128 stands for zero in the data rows.
Some points, each followed by its number:
61 66 163 102 120 168 84 117 103 132 115 122 140 139 142 142 181 117 130 125 78 139 186 106 0
158 128 106 153 121 100 128 105 105 152 111 136 122 176 107 157 146 90 130 132 110 80 114 156 1
102 124 94 148 128 121 150 103 114 111 148 167 140 175 118 158 138 97 113 146 144 58 154 104 2
99 186 132 113 115 107 119 57 152 135 159 114 95 91 132 141 177 139 173 158 66 80 62 87 3
124 142 114 147 135 136 114 104 114 146 127 122 136 121 135 122 134 110 126 126 130 119 108 134 4
124 144 126 121 120 129 121 104 146 114 123 111 138 124 124 113 126 115 125 122 122 139 113 136 5
58 136 98 174 112 139 109 134 108 120 115 113 122 123 143 114 108 139 103 164 139 122 149 117 6
135 88 97 135 130 120 73 105 71 141 125 123 137 109 144 134 179 148 120 149 136 115 105 138 7
52 182 190 87 135 138 146 136 185 99 166 136 128 70 200 63 171 185 96 145 102 146 127 46 8
180 79 165 76 127 114 90 129 137 100 54 82 139 125 144 74 121 125 114 139 156 255 121 139 9
137 187 137 108 121 137 112 102 119 150 173 107 119 82 116 155 125 144 152 151 85 85 56 152 10
168 127 117 165 168 90 122 86 134 125 136 134 127 128 176 95 141 129 88 132 158 93 99 137 11
140 119 115 152 166 60 137 140 163 142 146 174 132 87 173 91 122 190 101 105 176 117 124 113 12
173 76 90 156 156 69 127 138 107 156 154 126 133 157 89 155 128 161 78 140 154 82 90 162 13
125 126 108 129 131 148 132 131 106 131 135 128 128 150 101 149 121 106 139 128 126 107 155 137 14
118 80 145 106 116 183 127 122 100 95 118 78 144 161 99 165 128 127 115 134 102 180 128 141 15
88 164 142 105 147 151 124 155 117 153 144 84 112 124 73 141 134 153 149 131 60 125 143 115 16
87 75 86 171 152 143 99 94 85 155 139 145 127 133 151 124 190 126 117 120 128 90 155 98 17
132 198 168 69 100 133 150 168 138 129 116 107 134 115 88 154 72 115 155 118 88 109 143 126 18
142 109 95 152 138 107 125 137 91 143 114 114 119 152 91 152 117 119 136 127 128 114 150 146 19
107 122 139 134 114 159 75 109 74 144 134 105 135 129 102 183 159 108 149 139 78 89 134 149 20
159 129 97 175 126 124 133 141 104 126 128 105 136 108 124 70 111 124 102 113 179 156 113 135 21
148 53 99 182 101 58 60 114 160 131 67 166 144 203 187 106 202 139 76 166 186 146 152 118 22
102 165 96 140 141 138 167 120 108 128 150 139 128 136 105 125 123 123 133 124 124 75 134 107 23
48 109 104 202 96 163 123 154 110 127 128 156 117 173 139 136 90 121 80 192 164 85 192 114 24
97 112 149 124 105 161 134 169 112 108 109 123 136 159 109 146 123 116 156 134 122 150 210 135 25
101 88 137 138 137 142 140 141 120 153 133 149 128 176 122 136 138 118 130 108 118 107 188 123 26
103 138 123 131 146 147 120 188 101 164 140 89 90 166 33 164 108 138 150 131 48 108 180 142 27
207 145 108 146 157 47 146 160 130 126 117 114 124 94 107 109 82 148 133 103 145 166 98 170 28
70 133 149 142 129 155 143 144 82 168 181 126 112 156 86 195 155 130 156 124 47 59 211 123 29
132 148 143 143 131 163 119 147 96 143 148 108 141 109 102 151 90 133 144 118 126 112 158 139 30
151 123 108 142 125 98 133 139 119 129 120 141 134 148 117 156 118 123 133 117 137 102 131 144 31
124 92 110 180 151 140 124 105 85 150 146 106 124 134 127 92 133 108 103 130 138 132 158 161 32
131 142 145 145 126 151 125 133 105 138 148 108 126 111 114 144 100 127 129 128 125 124 146 139 33
114 168 138 80 88 192 128 119 113 110 115 65 116 154 98 149 117 68 127 152 81 152 85 140 34
86 117 145 141 127 124 139 181 132 118 139 163 122 137 113 139 111 158 180 121 126 109 247 98 35
69 184 145 102 139 142 123 179 126 175 139 78 97 125 50 133 145 163 159 140 20 130 161 113 36
190 133 98 143 151 46 154 170 144 125 112 119 133 116 115 119 76 158 128 109 145 157 112 165 37
90 158 126 108 131 136 125 98 146 125 143 123 132 112 148 112 151 115 130 138 90 114 103 101 38
113 96 102 221 106 105 122 153 103 144 112 169 122 168 135 127 146 123 142 136 146 84 202 128 39
64 187 173 14 107 165 126 129 143 115 162 97 127 111 84 163 130 151 160 167 40 103 136 98 40
191 103 116 189 132 65 114 107 131 103 98 136 137 159 145 85 132 122 82 104 189 152 142 127 41
106 114 174 58 141 198 197 192 134 86 180 85 122 146 49 155 11 154 108 144 90 145 155 114 42
135 163 109 117 124 93 99 71 146 126 107 138 130 101 190 149 197 148 122 124 104 96 37 112 43
156 52 68 255 139 91 86 110 79 184 115 179 142 157 161 150 172 137 105 112 189 67 137 152 44
153 128 114 136 158 118 115 94 96 152 123 128 132 145 107 140 180 114 151 107 125 105 125 133 45
130 172 136 117 122 144 168 125 152 113 145 132 112 134 131 117 93 123 135 136 127 114 100 110 46
Which two points above are nearest to each new point by angle? Their numbers follow each, nearest first.
134 122 151 115 102 113 110 123 129 120 115 117 125 109 134 141 162 158 127 140 112 132 103 135 --> 43 3
128 92 114 150 179 132 147 155 163 152 148 182 138 101 219 105 114 166 122 118 184 159 128 129 --> 12 11
101 116 174 70 134 193 184 180 144 91 178 78 115 154 71 151 29 132 116 156 109 141 150 120 --> 42 18
162 179 151 105 95 120 143 151 148 109 106 79 152 147 77 188 60 105 155 123 129 115 84 142 --> 18 34
144 118 113 141 150 105 122 128 152 112 101 123 156 141 148 90 109 125 111 120 173 171 142 118 --> 41 9
154 183 127 104 108 103 124 73 159 114 126 115 120 77 186 92 156 145 123 134 128 135 24 137 --> 43 3
148 127 110 176 131 127 123 123 115 133 120 120 130 116 134 92 114 123 114 120 171 150 119 135 --> 21 41
68 111 166 96 125 165 141 146 89 115 159 109 115 123 94 181 140 139 141 148 66 84 190 120 --> 29 40
62 138 147 73 125 147 118 124 147 116 161 131 119 146 130 131 157 150 132 164 93 126 161 79 --> 40 8
125 111 127 113 147 116 115 143 161 106 114 154 143 107 155 119 138 166 122 130 174 167 132 104 --> 12 9
154 55 71 241 139 100 90 119 76 171 127 177 148 141 153 131 169 142 111 110 179 77 150 168 --> 44 39
132 57 120 121 136 189 123 113 98 104 140 63 127 177 110 139 106 114 85 166 112 154 65 157 --> 15 34
136 123 109 102 119 113 68 64 127 156 136 130 110 59 208 89 224 137 124 139 109 138 22 143 --> 43 7
126 135 138 112 114 93 127 148 152 103 121 121 134 137 125 176 103 152 135 137 120 111 111 122 --> 18 31
86 188 106 126 132 133 174 102 104 119 159 120 120 121 99 136 122 120 154 116 105 55 136 99 --> 23 29
116 33 143 100 130 198 70 141 85 115 122 71 168 150 154 132 133 112 28 133 148 192 119 137 --> 15 9
136 88 95 164 127 165 90 120 70 144 98 87 140 166 132 134 132 82 107 132 137 161 105 161 --> 32 15
124 166 131 113 119 144 145 116 150 115 145 125 120 126 131 126 113 122 132 134 126 115 92 120 --> 46 10
112 116 127 102 137 134 99 125 136 112 120 127 142 99 127 140 144 144 126 140 146 165 121 106 --> 9 8
131 198 162 67 105 142 168 178 178 93 117 137 114 123 94 172 71 146 159 123 112 132 114 105 --> 18 46
131 135 169 91 118 174 169 166 153 112 146 129 120 126 109 132 47 102 144 117 126 164 153 137 --> 42 18
75 189 170 25 107 161 122 129 147 113 164 98 120 122 89 166 127 142 147 158 63 89 141 100 --> 40 16
99 180 209 43 142 169 212 181 187 79 148 115 130 121 92 122 31 141 132 106 116 178 181 76 --> 42 18
148 161 134 112 92 78 116 143 177 100 90 152 140 135 143 168 151 183 135 153 133 113 79 106 --> 43 3
148 100 99 178 140 118 109 113 103 154 121 137 121 142 129 103 148 123 112 138 152 122 113 153 --> 44 32
83 171 175 18 115 170 132 120 140 119 170 102 117 113 89 169 117 149 157 156 61 90 148 95 --> 40 16
141 63 97 182 166 159 115 136 53 145 136 127 139 113 117 117 104 115 124 75 148 129 156 150 --> 32 44
179 125 147 74 132 51 87 105 198 82 50 104 154 107 202 29 175 184 83 167 185 255 54 130 --> 9 41
151 118 116 156 164 62 158 149 171 141 148 183 141 90 166 91 106 188 85 114 183 116 113 110 --> 12 11
140 155 87 161 148 124 165 135 120 140 158 144 92 147 111 109 99 115 122 125 147 81 123 135 --> 23 2
129 127 124 149 135 136 131 118 114 145 143 108 120 128 124 111 122 109 112 130 131 133 123 146 --> 32 4
106 116 85 145 110 87 125 69 131 106 129 176 148 171 166 132 191 121 99 149 164 61 121 89 --> 2 22
127 50 143 174 149 154 141 149 103 156 116 150 134 185 106 150 116 85 132 80 143 137 233 135 --> 26 25
135 153 164 96 142 133 182 190 175 84 148 134 138 155 76 126 41 141 130 119 143 153 178 105 --> 42 18
137 175 132 110 120 131 115 105 128 147 165 111 130 82 125 154 119 147 144 140 89 91 67 148 --> 10 3
162 117 105 156 178 51 142 143 173 141 162 184 135 88 166 75 121 197 91 112 193 107 107 101 --> 12 11
139 113 128 169 81 164 107 140 155 146 44 124 130 167 123 137 108 70 147 120 154 232 143 111 --> 9 25
184 151 143 100 114 97 135 118 164 93 71 99 141 144 126 112 96 121 113 142 162 185 105 127 --> 9 28
135 179 133 114 98 145 132 120 104 90 125 80 119 112 85 107 122 122 131 145 127 147 113 120 --> 34 5
76 115 162 140 129 129 154 167 142 123 140 161 127 134 108 136 123 163 184 119 111 115 237 99 --> 35 25
77 137 137 97 137 174 166 120 87 129 183 108 113 124 87 137 140 81 138 132 67 107 179 135 --> 29 16
100 160 132 108 134 137 132 109 147 122 152 127 120 129 144 108 148 117 130 132 100 105 99 104 --> 38 3
132 152 114 114 68 105 88 141 134 114 107 131 114 147 80 147 149 135 125 152 131 137 115 118 --> 34 22
101 70 149 138 140 138 140 148 125 138 121 151 113 180 134 152 130 107 127 104 104 110 197 112 --> 26 35
110 118 141 118 115 165 84 104 87 152 147 97 138 126 95 187 149 121 150 139 68 93 128 150 --> 20 29
128 142 190 76 126 182 195 183 171 108 149 136 109 130 88 135 13 106 138 106 124 190 173 145 --> 42 18
160 98 115 189 131 142 132 183 76 150 115 117 122 184 53 140 62 101 128 132 181 136 184 166 --> 19 14
174 98 106 200 137 143 147 189 81 142 131 122 130 180 37 150 51 97 133 118 172 141 191 179 --> 19 14
92 156 152 102 122 141 135 131 158 115 141 127 118 89 167 106 154 157 121 128 118 133 126 84 --> 8 38
168 163 117 165 108 89 187 181 167 118 108 146 121 153 111 104 80 136 152 116 161 124 165 151 --> 37 28
126 175 152 92 111 136 135 151 122 127 129 117 129 124 104 139 110 109 138 129 109 126 142 134 --> 18 40
183 84 107 205 124 146 145 195 66 147 110 116 125 204 27 138 59 101 123 111 182 139 188 185 --> 19 14
145 105 63 216 168 109 113 82 81 166 113 140 144 139 164 103 169 97 122 94 176 97 100 142 --> 44 4
123 100 105 134 137 106 75 105 120 133 135 140 136 90 161 136 196 172 117 157 139 133 105 113 --> 7 43
203 101 107 210 139 64 113 108 125 97 83 129 156 165 161 71 115 124 73 102 195 143 151 115 --> 41 22
102 196 165 89 120 167 147 121 145 129 159 114 115 73 131 133 112 133 156 128 88 132 120 111 --> 40 18
145 128 107 152 154 37 117 130 161 141 135 187 131 103 165 114 175 194 103 119 171 92 107 118 --> 12 11
102 183 152 72 113 121 154 124 166 84 125 98 141 123 114 131 127 145 132 129 105 125 129 84 --> 40 18
123 124 94 161 129 143 143 104 116 124 149 158 137 132 162 119 114 83 118 128 169 96 135 118 --> 2 44
102 73 145 161 106 98 64 84 147 129 73 124 179 108 212 114 200 174 99 131 156 170 115 96 --> 22 7
128 124 143 102 127 139 139 158 147 115 136 128 120 121 114 127 95 142 138 121 133 141 155 122 --> 42 35
148 99 78 172 133 96 128 134 74 157 118 122 108 171 86 152 125 111 131 127 115 104 148 160 --> 19 1
132 100 109 149 139 117 119 141 93 142 124 111 124 152 90 152 114 108 135 125 125 114 148 146 --> 19 14
118 198 142 94 113 155 152 134 153 106 118 128 113 100 107 124 102 103 201 113 81 146 149 114 --> 18 40
109 159 166 121 113 121 144 177 132 140 128 183 121 111 88 153 130 131 163 101 108 94 230 114 --> 35 29
124 151 122 137 118 134 129 113 133 110 115 113 136 127 138 113 118 117 124 115 124 138 100 129 --> 5 4
118 148 126 81 91 125 83 128 153 159 115 130 136 147 113 140 129 141 144 159 124 145 122 107 --> 40 36
132 183 144 118 85 168 118 144 110 138 142 85 92 143 67 141 111 114 155 167 91 140 113 136 --> 34 16
93 203 174 77 119 176 147 133 145 139 169 97 113 56 130 122 120 128 158 132 73 139 130 103 --> 40 16
121 80 101 187 154 139 127 103 87 155 136 115 133 149 122 97 131 94 107 125 130 130 164 157 --> 32 17
105 138 107 141 139 130 128 108 120 137 141 125 125 126 139 117 147 127 128 119 131 100 139 115 --> 17 23
132 235 154 60 116 159 240 189 139 95 174 98 83 110 36 161 35 109 165 111 77 88 100 166 --> 18 46
118 165 130 98 96 144 132 157 151 133 116 120 113 106 93 129 107 149 151 127 132 165 110 123 --> 18 40
172 75 154 87 131 97 83 123 135 113 65 88 148 122 152 69 134 132 102 140 151 246 124 140 --> 9 41
143 209 169 63 102 123 177 190 191 88 117 138 115 114 101 188 48 159 176 115 95 120 105 98 --> 18 46
98 134 102 142 114 125 159 115 105 105 148 164 128 180 115 140 137 99 117 146 150 46 165 106 --> 2 23
153 103 90 157 122 58 124 103 132 140 119 148 120 153 186 93 163 141 84 143 128 83 71 158 --> 11 22
138 102 120 142 178 122 155 146 176 168 142 183 133 104 195 110 118 160 135 115 178 150 124 123 --> 12 11
154 131 106 145 151 23 126 126 171 141 137 193 123 107 164 117 174 187 109 128 165 95 112 120 --> 12 11
99 110 81 158 111 95 133 58 135 95 131 179 145 160 187 126 204 115 94 151 177 33 128 83 --> 2 17
147 80 88 183 158 141 115 122 61 136 133 112 139 110 97 111 107 116 138 81 149 134 147 169 --> 32 19
142 117 99 153 102 91 82 98 97 144 109 106 136 154 126 171 164 122 118 148 108 81 101 151 --> 1 7
